Named turns come first, each shown by rows before and after it. Which turns, in which order, take the first row of each pair that follows to the second? Write the first one first, as in the answered first pair.
X (before => after):
[-35  -3   0 -14  -9 -42 -58   9 -20 -11 -27] => [-14  55  -6  30  32 -19 -17 -12  19 -24 -31]
[ -2  -5  -7   2  16   6 -13  -1 -10 -17   5] => [  6   4  -1   7  17   7  17  -3   8 -12   8]
[ 8 13 -4  7  9 18 25 10 15 12 13] => [ -2 -18  -2 -15 -15   6  12  21  -3  20  17]
G (before => after):
[ -4 -21  -8   1  10  19 -21   7 -16  -7   0] => [  1  -3  -8  -2  10   4 -13 -26  -9 -11 -22]
[ 11  21  11 -24   0 -20  27 -44   9   8 -12] => [ -8 -24  13 -23 -13   1   5  36  -8  19  35]
[ -1 -39  -6 -24   8  20  -7  -3   2   4   3] => [  8 -21  -5 -23  13  13  -1 -28   9  -1 -14]
[  4 -10  -5  -9  22  10  10 -31 -12   3 -11] => [-11 -25   6 -28  -3 -10  -6  -5 -21   8  -1]
D (before => after):
[  7 -16  -9 -14  11  15   3 -11 -12   6 -10] => [  9  -6   0 -14   4   7  27  -4   3  12  -2]
[ -5  12  -8  11  11  -5 -15   7   7 -16  -1] => [ -3  14  -2  -2  -5 -21  -9  -7  10 -10  -9]
[ -3   4 -11  14  14  -6   3   1   6  -4   3] => [ -4   0 -12   2   8 -16  -3 -13  -1  -5  -6]
M (before => after):
[ -1  22  -6  18  34   7   7   4  26 -18  -1] => [  3  -9 -10  11  32  27  22   7  20  -2   9]
[-14   1  -5  10   2   5 -28  19  -3  -6   1] => [ -4  13 -10  15  13  10 -18 -10   3 -11 -16]
[  3  -3   2  -1   3  -8  11 -15  -7  -5  -5] => [  1 -15   2  -5  -3  -6  10  -1  -7   0   4]
T (before => after):
[  5  42  -4  20   7 -17   0 -19  15 -14 -18] => [  3  44   0  16   1 -24   4 -16  18 -13 -14]
[  1 -13   9  -7 -12  -4  19  21   5  12  17] => [  9 -23   3 -12  -7   5  26  -5  -1  17   5]
[-12 -12 -24 -13   8   9  -3 -15 -17   5   2] => [-18  -3 -26  -3  11   8 -13   6 -14  -3   9]
[ -5  -7   7 -14 -20 -12  12   8   2   9  10] => [  2 -19   0 -18 -11   3  14 -16  -4  12  -1]
Pairs:
Between the rows of a pair lie 2 to 3 turns.
[ -6  18  -6  -1   8  -3 -31 -18  -8 -16 -23] => [ 13   4   9   0   0  12  39 -12  17  12   0] : D then M
[ -2 -16 -10  -1  10  24 -15  16 -10  -5  14] => [  9 -20  -5 -19   0  13   4 -25  -7   4  -6] : G then M then G
[-28 -47  -4 -23   9  24 -15  18 -14 -11   1] => [-12 -44   1 -36   2  18  17 -25  -4   0 -15] : D then T
[  4 -34   7 -20 -26   1  18   0  -2  19   6] => [  8 -18 -14  -4  10  18  -6 -37 -13   0 -19] : T then G then X
[ -2 -32   4  -6   0  18   8   0  -5   3  -2] => [ -2 -11  -3   9  18  20  -8 -13  -6 -12 -15] : G then T
[  7 -23 -14  13  30  43 -13   5 -20   2   4] => [-10 -20   8 -25 -24 -25 -32   9 -26   3  -2] : G then M then M
[ -7  -6 -12   8   9   6 -20  12  -9  -8   8] => [-2  1 -6 14  7  5  0 22  5 -6 18] : D then D
[ -7  12  -8   6  16  -1 -31  -2  -2 -21  -2] => [  5  11   9 -16 -10 -21   9 -25  12  -2  -9] : G then D then T
[-12  20  -9  20  22   1  -2  21  23 -14  11] => [-18  25 -12  13  16 -13 -20   8  15 -20  -1] : G then D
[-29 -35   6 -29 -16 -17  -6  21 -12  18  -2] => [-29   8 -14   2  26  -8 -37  -7 -11 -16 -27] : X then G
[  4  -9  -1  -8  -1  10   9 -22   4   0  -5] => [  2  -9  -6  -8   3  11  -4 -25  -4  -3  -6] : X then X
[ -8  25   5   2 -13 -23 -16 -11  19 -20 -26] => [ -7  -2  14 -18 -36 -26  -2   0  16  -2 -18] : D then M then G
[-20 -42   0   9  12  29 -10  38 -24  15  23] => [ -7   2  16 -21  -7 -30   6 -55 -10   9 -37] : D then M then M
[-13 -14 -16   0   6  17 -49   3 -30 -15  -6] => [-10   0 -15  -1   9   6 -50 -11 -25 -18 -16] : M then G
[ -8  12  11 -20 -16 -13  32 -17  10   8   5] => [ -1  14   3  -7   1   7  42 -20  13   8   5] : G then G
[  2 -14   3 -16  -8   5  22  -3  -2  19   3] => [ -2 -22   1 -19  -7   4   9 -12  -8  17  -5] : D then D
[ 14  33   2  26   7  13  17 -18  -3 -12   3] => [ -6  14   5  18 -12   1 -16  29 -17 -11  24] : G then D
[  1  18  30  -7 -17 -15  11 -13  30  -3  -2] => [ -3   7  22 -17 -15 -15 -17 -29  11  -8 -18] : D then D
[  1  -8 -19  30  23  40 -32   0 -14  -4 -11] => [  2  17  -6   8   0  -7 -38 -37  -8  -8 -41] : M then G
[ 5  8 -1 20 15 12  0 -6  8 -3 -2] => [  5   5   7  -1  -6 -12   2 -21   7   0 -16] : M then G
[-22 -30 -23  -3   6  23  -6   0 -10  -5  -2] => [-30  16  -5   3 -12 -20  -2  19  13 -17   0] : T then M then T
[-14 -20  -2  -7 -23  -9 -28  17 -33   0 -10] => [-12 -24   1 -14 -26 -10 -21   5 -34   4 -13] : T then T
[ 33 -10  -5   8   4  23  29 -21  13  16  -6] => [ 20 -23 -21  12  16  36 -18  -8 -11   4  -6] : X then G then T
[ 9  1 -3  5  4 25 23 -7 27  3 11] => [-15   9   6  -8 -22 -20 -17  14  15  -8   9] : X then M
[ -2  -1   5 -28 -27 -38  -9 -19  -2   8 -15] => [ -2   4  15 -23 -31 -39  11   2  13  14  -1] : D then G then X
[ -9 -18  -3  16   7  35  21  26   3  11  17] => [ -5  16 -11  31  27  32  11  -3   8  -6  -4] : G then D
[-10   9  -1   8  -1   2   4  12  14 -13   2] => [-12 -10   2  -7 -13   0   0  16   6  -5   5] : T then G then X
[  3 -28   3 -12  37  30  -1  11 -19  -2   1] => [  7 -35  17 -27  15  17  23  10 -10  13   4] : D then G
[  0 -17  10  -1 -16  -6   5  20 -10   9   5] => [  4 -11   5  11  -2  11   8  25  -4   6   9] : G then M
[  6   3  20 -18 -11 -27   9  -2  12 -10  -1] => [  9 -28  14 -26 -10  -6   7  -5  -4   2   3] : T then M
[  1 -29  10 -22 -23  -7  14   8  -5  16  16] => [ 11 -28  -9   1  12  32  16  -5  -7  10  12] : T then D then T
[  8 -48  12 -15 -16  -8  17  -6 -13  24   1] => [  9 -21  18  11  -5  -1  41  20  11  23  21] : X then D then G
[ -4 -13  -9  -8   5   3 -31  -3 -15  -2  -4] => [  5 -23   5 -16 -13   4   7   6  -1  17  13] : D then T then G
[ -1 -16  27 -19  -1 -13   4  -4   5  -9  -7] => [ -2   9  24   2  13  -9  -2   3  15 -22  -7] : D then M then G
[-18  19  -7  21  26  17 -15  -2  -8 -18   1] => [-21  34  13  10  -3 -17  10  10  10  -7   8] : G then D
[ -7  11  14   0 -37 -27 -10  37  -2 -10 -12] => [ -3  28   1  31  -5   1  -9  45   3 -20  -7] : D then X
[  2  -6   4 -14 -22 -19 -13  12 -27  -2   8] => [ 22  20  -6   6  10  -3  13 -28 -10  -9  -8] : X then T then M
[-24   0   3  -6 -21 -31 -39  21  -6  -5   6] => [ -8  40   4  30   7  -9   5  17  25 -11  13] : G then G then D
[ -4   6 -15  11  15   0 -36  -9 -12  -6   2] => [ -2 -22 -15  -2   8  11 -25  -5 -19   8   9] : G then M then M
[ -3  20   7   7   1   8  -2  32   9 -10  -1] => [ -2  -4  -3  -7   7  18 -26   1 -14 -12 -21] : T then G then D
[  6   6 -10  -9  11  -3 -27 -42 -20  -8 -32] => [-16  21   3  -4  -9 -30 -44  12 -15 -15  -9] : G then M then T
[ -4   6   7  -9 -12 -28  -4 -13   3  -3 -10] => [ -8  17  -1  18  12  -3 -13  13   5 -14   5] : G then M
[  1 -22 -20   7  21  36 -21   9 -18  -3  11] => [ 11 -25  -2  -5  -2  28  31  14   6  20  23] : X then X
